Each named turn below is shown by a few rows before and after it. Which turns, in which order, take the first row of each later pair to the second? The first pair is answered.
turn k_528:
-10; -9; 4; 2; -7; 0; -10; 20; 6; 1; 3; 14; -2; 13; -2; 17; -3; -10; 5; 5 -> -22; -6; -4; 3; 0; -1; -6; 23; -8; 3; 0; 4; -6; 2; 9; 3; 7; -12; 0; 6
-4; 2; 0; 13; 18; -3; 5; -2; -1; 5; -3; 0; 5; 6; 0; 2; 4; 8; 19; 13 -> -9; 7; -4; 6; 14; -8; 12; -5; -5; 7; 2; -8; 2; -6; 10; -20; 4; 5; 7; 6
0; -3; 1; -6; -6; 7; 10; 1; -7; -6; 4; 1; 0; 1; 5; -8; -6; 1; -14; -8 -> 6; -6; 4; -4; -6; 9; 5; 0; -1; -6; 4; 8; 2; 10; -3; 7; -10; 3; -7; -5
-9; -7; 5; -2; -15; 18; -7; 5; 8; -7; -7; 18; -22; -6; -3; 15; -3; -19; -4; -12 -> -14; -8; 2; 3; -9; 18; -9; 10; 1; -7; -9; 16; -24; -9; -1; 14; 4; -20; -2; -8
turn k_978:
-6; 2; -1; 4; -3; 1; 2; 6; -10; -6; 3; -4; -1; -1; 13; -4; -10; -3; 7; -15 -> -6; 2; -3; 4; -3; 2; 3; 4; -11; -6; 5; -5; 0; 0; 14; -3; -9; -2; 8; -15
0; 2; -1; 13; 12; 4; -7; 0; -16; -4; -10; -5; 4; 14; -5; 9; 1; 11; 16; 2 -> 10; 8; 5; 4; 5; -3; -2; -8; -8; 1; -2; -9; 12; 16; -5; -4; -7; 18; 15; -1
-7; 5; 4; 14; 20; 5; 3; 11; -9; -1; -6; -11; 6; -16; -1; -1; 1; 12; 15; 9 -> 4; 11; 11; 2; 10; -1; 10; 1; 3; 3; 2; -14; 14; -15; 0; -14; -8; 16; 10; 4
turn k_747:
-4; -13; 6; -4; 9; 30; -1; -5; 0; -9; 4; -6; -5; -5; -8; 1; 15; 6; 5; 8 -> -6; -10; 5; -7; 7; 30; 1; -5; -3; -9; 5; -8; -8; -10; -4; -6; 16; 5; -1; 6
10; -8; 10; -3; -14; 5; -2; -8; 12; 2; 13; -3; 1; -2; 9; -7; -6; -5; 4; -17 -> 12; -11; 12; 4; -10; 6; -5; -7; 13; 2; 10; 0; 4; 6; 3; 5; -7; 0; 14; -12
2; 2; 1; -8; -9; -4; 5; 4; 7; -1; 2; -14; -2; -10; -1; -12; -8; 4; -11; -2 -> 10; 0; 6; -7; -9; -5; 3; 1; 13; -1; 3; -9; 1; -3; -7; -3; -14; 8; -5; -1
-11; 5; -6; 8; 7; 3; -1; 5; -13; -1; -6; -4; -6; -6; 7; -3; 10; -1; 3; 5 -> -9; 8; -4; -1; -1; 2; 4; 0; -10; 0; -2; -7; -4; -10; 9; -14; 6; -4; -5; -1
turn k_574:
2; 4; 5; -10; -6; 1; 3; 0; 14; -2; 0; -2; 6; -6; 3; -1; -6; 3; -4; -11 -> -11; -3; -3; 2; 4; 6; -2; 10; 1; -6; -7; -2; 0; -8; 4; 8; 4; -1; 0; -5
0; -7; 2; 19; -1; -4; 3; 11; -3; 0; -11; -6; -2; 0; 14; 16; 11; 9; -3; 12 -> 15; 1; 12; 4; -11; -10; 9; -1; 10; 7; -1; -9; 8; 3; 13; 3; -2; 14; -7; 6
-1; 1; 1; 3; -5; 1; 1; -1; 4; -1; -3; 4; -4; -2; -2; 2; 2; -7; -2; 3 -> -2; 2; 1; 6; 1; -1; 2; 1; 0; 2; -3; 0; -1; -1; 1; -3; 3; -2; 4; 8
turn k_387:
-15; -4; -3; -2; 5; 3; -11; 10; -14; 5; -3; -5; -5; -4; -1; -3; 10; 2; -1; 1 -> -12; 0; -1; -7; 2; -1; -6; 5; -13; 7; 0; -8; 0; -6; 1; -15; 6; 5; -4; -1
-16; 1; -12; 7; 15; 8; -9; 10; -12; -3; -5; 0; -17; -5; 2; 2; 10; -1; -2; 7 -> -13; 8; -9; 2; 12; 1; -4; 5; -12; 2; 0; -10; -11; -8; 8; -19; 8; 4; -4; 8
2; 10; 2; -5; -8; -4; 1; -4; 17; -20; 8; 19; -4; 13; -9; 27; -16; -4; 1; 10 -> -7; 5; -2; 9; 8; -3; -3; 4; 4; -17; 4; 15; -5; 14; -4; 29; -5; 0; 13; 22

(two turns a pair)
2; -2; 1; -9; 0; -7; 0; -5; 13; 5; 2; 2; 2; 0; -5; -2; -9; 2; 5; 0 -> -10; -3; -5; 1; 10; -6; -1; 1; -1; 3; -3; -3; -2; -7; 2; -6; 1; 1; 10; 6 | k_528 then k_528
1; 6; -5; -8; -5; -4; 6; -5; 2; -2; 3; 1; 2; -4; 4; -10; -3; -2; -5; -5 -> -1; -2; -5; 4; 5; 1; -3; 2; -1; -6; -3; 8; -1; 4; -4; 11; 3; -2; 7; 4 | k_528 then k_574
10; 2; 11; -4; -3; -1; 4; -10; 12; 10; 12; -3; 11; 0; 0; -13; -18; 3; 0; -7 -> 11; -4; 12; 7; 4; 3; -4; -6; 12; 7; 8; 5; 12; 9; -9; 8; -16; 5; 12; 2 | k_747 then k_387
-4; 11; -2; 1; 8; 8; -2; 10; -15; -6; -2; -5; -14; -9; 7; -3; 10; -5; -11; -1 -> 14; 19; 11; -7; 2; 0; 3; -1; 1; 3; 8; -6; 0; 1; 4; -13; -5; 6; -6; -2 | k_574 then k_747
2; 4; 1; -9; -6; 1; 0; -3; 0; 1; 2; 0; 8; 1; 1; -10; 0; 3; -6; -5 -> -3; 4; -1; -1; 3; 0; -1; 1; -8; 2; -2; -5; 8; 1; 4; -10; 4; 5; 2; 1 | k_574 then k_574
5; -2; 14; -4; 0; 3; 2; 11; 0; -21; -14; 6; 0; 4; -10; 19; -12; -11; -7; -11 -> -3; 9; 11; -1; 14; -7; 11; 10; -16; -11; -11; -17; 7; -7; 9; -17; -4; 0; -2; -3 | k_574 then k_528
-2; 2; -3; -12; -6; -1; -3; -6; 6; 8; 3; -6; 10; 4; 11; -5; -7; 12; 5; 2 -> -12; -2; -9; -1; 3; 3; -8; 2; -5; 6; -3; -6; 3; 2; 11; 3; 2; 11; 10; 7 | k_574 then k_574
-3; 10; 3; 10; 10; 6; 6; 0; -9; 10; -8; -7; 5; -4; 17; -19; 18; 5; 7; 26 -> 12; 2; 8; -10; -20; 17; 1; -6; 16; -3; -7; 20; -5; 3; -4; 14; 1; -14; -15; 4 | k_574 then k_387
5; -5; 5; -1; 7; -5; 6; -3; -11; 2; -4; -1; 9; 8; 6; -10; 10; 14; 20; 11 -> -5; -14; -4; 0; 3; 7; -1; 4; -16; -8; -12; 11; -6; 4; 1; 13; 16; 1; 12; 4 | k_574 then k_574
-15; 6; -3; 10; 2; 3; 10; 5; -5; 7; 0; -4; -17; -16; -3; -14; 3; -7; -12; -1 -> 3; 6; 7; 1; -12; 2; 8; -3; 15; 6; 5; 7; -11; -3; -18; 1; -13; -6; -12; -8 | k_387 then k_528
-7; -16; -6; 1; 11; -12; -3; 2; -14; 15; -6; -19; -7; -5; 5; -18; 10; 6; -3; -4 -> 8; -12; 2; -11; -1; -18; 3; -8; 2; 19; 3; -18; 0; -1; 1; -22; -2; 9; -5; -10 | k_978 then k_747
4; 9; -17; 9; 17; 11; 2; -7; 1; 0; -8; -4; 4; -7; 6; -10; -4; 5; 3; 0 -> 13; 6; -11; 5; 7; 13; -1; -10; 13; -3; -7; 7; 4; 2; -5; 6; -11; 3; 1; -3 | k_574 then k_528
1; -9; -3; 14; 12; 2; -8; 2; -2; 2; -7; 10; 1; 15; -9; 24; 3; 9; 17; 13 -> 13; 8; 6; -8; -4; -11; 7; -15; 10; 11; 8; -6; 15; 8; 1; -19; -11; 16; 5; 2 | k_747 then k_574
10; -1; 5; -1; -7; -5; 9; 11; -8; 3; 2; 0; 1; -7; 9; -18; 5; -8; 10; 7 -> 18; -4; 9; 4; -6; -2; 4; 11; 0; 3; 2; 8; 4; 2; 0; -2; -1; -7; 17; 9 | k_528 then k_528
-1; -13; -1; -4; -12; 7; -10; -6; 11; -1; -6; 16; -5; 15; -17; 13; -4; -16; 1; -5 -> -16; -2; -10; 1; 5; -3; 1; -3; -11; 8; -6; -11; 0; 0; 6; -31; 9; -6; 5; 5 | k_574 then k_528
-1; 8; -5; -7; 6; 4; 8; -8; -5; 10; -3; -11; 9; -10; 7; -29; 3; 1; -6; 1 -> 10; -3; -1; -11; -10; 15; -2; -8; 12; -1; -5; 14; 2; 3; -13; 12; -7; -10; -11; -9 | k_574 then k_528
11; 3; 0; -1; 1; -8; 8; -5; 7; 6; -2; -8; 3; -8; -1; -14; -3; 9; -2; -2 -> 8; -4; -1; 12; 11; -4; 2; 2; 2; 4; -6; -5; 3; -3; -5; 1; 3; 11; 10; 7 | k_528 then k_528
5; -9; 6; -15; -3; 12; -9; 8; 6; 2; -1; 5; -12; -12; -4; 13; 0; -16; -11; -18 -> 18; 2; 15; -19; 0; -2; -4; -3; 13; 13; 8; -6; 5; -7; 1; -12; -10; 0; -1; -12 | k_574 then k_574
-14; 1; -9; 1; 0; 0; 5; 4; -10; -3; -6; 4; -10; -10; 10; -1; 11; -9; -11; -2 -> -5; 0; -3; -4; -9; 4; 1; 2; 3; -6; -3; 15; -10; -3; -1; 15; 3; -12; -12; -6 | k_528 then k_387
-11; 5; 2; 6; -1; -1; 4; 1; -7; -1; 0; 4; -9; 1; 7; 1; 14; 0; -2; -3 -> 3; 8; 10; 0; -7; -5; 5; -6; 5; 4; 6; 3; 2; 9; 3; -3; 4; 8; 1; -2 | k_574 then k_528
-4; 7; -1; -5; 6; -2; -2; 2; -3; 5; -1; -9; 1; -6; 10; -15; 2; 7; -3; 3 -> 9; 2; 7; -9; -3; 0; -8; -1; 14; 2; 1; 6; 3; 7; -4; 6; -9; 5; -1; 1 | k_387 then k_528
3; 0; 5; -19; -18; -2; 3; -8; 16; -6; 11; 0; 8; -1; 3; -16; -1; -4; -8; -17 -> 0; -14; 3; -5; -11; 7; -9; 3; 16; -13; 1; 15; 0; 8; -10; 22; 3; -9; 2; -11 | k_387 then k_747
-3; -5; 0; -25; -22; -3; 10; 6; 9; -7; 11; 6; 10; -1; 7; -17; -11; -1; -17; -13 -> -11; -20; -6; -3; -7; 9; -5; 20; 1; -15; -2; 21; 1; 9; -5; 24; 0; -6; -2; -1 | k_387 then k_528
-6; 0; 19; -12; -4; 6; 3; -9; 13; 2; -6; 12; 7; 6; -14; 10; -5; 1; -11; -6 -> -15; 0; 16; 5; 19; 3; 2; -1; -2; 7; -10; 1; 11; 7; -6; 2; 6; 10; 9; 11 | k_978 then k_574
-19; -12; -10; 15; 9; 7; -4; 2; -12; -5; -11; -8; 2; 0; 9; 2; 10; -5; 6; 3 -> -7; -13; -6; -4; -11; 10; -1; -4; 5; -10; -8; 3; -4; 1; 1; 9; -3; -17; -12; -15 | k_574 then k_574
0; 3; 2; -3; -6; 4; -2; -3; 11; 11; 18; -1; 10; 2; 3; -7; -8; 2; 1; -13 -> -9; -6; -2; 11; 5; 10; -10; 7; 2; 7; 10; 7; 4; 4; -2; 16; 0; 0; 10; -4 | k_387 then k_528
7; -6; -4; -2; -15; 6; 15; -13; 13; 0; -6; 19; -4; 2; -18; 26; -15; -6; -12; -23 -> -22; -2; -18; 20; 18; 1; 16; 1; -24; 7; -13; -8; -6; -14; 6; -4; 11; 4; 3; -3 | k_574 then k_747
-6; -5; -8; 18; 19; -6; -4; 7; -21; 11; -13; -10; -6; 2; -2; -2; 13; 11; 14; 23 -> 18; -6; 8; 8; 3; -7; -7; -4; 6; 13; -5; 5; 2; 21; -19; 16; -8; 16; 17; 17 | k_574 then k_528
11; -4; 14; 9; 1; 7; 3; -6; 20; -11; 0; 2; 9; 11; -10; -5; -9; 6; 10; 14 -> -12; -9; -1; 19; 10; 15; 0; 7; -1; -19; -10; -1; -7; -3; -3; -2; 11; -7; 3; 15 | k_574 then k_528
-5; -4; -2; 8; 8; -1; -3; 7; -2; 3; -6; 0; -1; 3; -7; 13; 1; 0; 6; 9 -> -2; 5; -2; -8; -3; -6; 5; -2; 0; 6; 3; -8; 2; -6; 1; -14; -5; -2; -10; -1 | k_528 then k_574
-8; -3; -8; -14; -7; 1; 7; 3; -7; -9; -2; 0; -12; -11; 11; -10; 8; -16; -18; -14 -> 0; -6; -4; -18; -16; 2; 4; 0; 5; -11; 0; 8; -10; -5; 4; -2; -1; -17; -21; -17 | k_387 then k_747
-3; -5; -1; -1; -7; 2; -2; 5; 0; -12; 2; 9; 0; 6; -3; 10; 0; -4; 0; 0 -> -7; 1; -1; 0; 2; -5; 2; 2; -7; -3; 3; -3; 7; 1; 7; -12; 2; 4; 3; 5 | k_574 then k_528
-5; -5; 1; 24; 9; 5; -3; 12; -18; 11; -10; -15; 2; 3; 3; -9; -6; 5; 13; 2 -> 14; -8; 9; 4; -18; 9; -4; 2; 5; 4; -4; 3; -1; 8; -13; 9; -23; -6; -2; -17 | k_574 then k_387
-5; -4; 1; 0; 0; -7; 6; 1; -4; -3; -3; 1; -4; -6; 9; -8; -5; -5; -2; 0 -> 0; -6; 4; 0; -4; -4; 1; 1; 2; -6; -3; 9; -5; 0; 1; 6; -9; -7; 0; -2 | k_528 then k_387
-9; -2; -9; 5; 12; -3; 4; 1; -4; -8; -7; -7; -12; 1; 2; 18; 8; -8; -3; 6 -> 0; 7; -3; -10; 1; -10; 13; -10; 3; -3; 3; -14; -4; -3; 6; -6; -2; -5; -13; -3 | k_387 then k_528
-4; -11; 3; 9; 6; 8; -9; 19; -5; 5; -11; 5; 2; 9; -6; 37; 8; 1; 4; 11 -> 1; 10; 6; -13; -4; -9; 11; 3; -3; 18; 3; -20; 13; -8; 15; -25; 1; 8; -14; 0 | k_528 then k_574
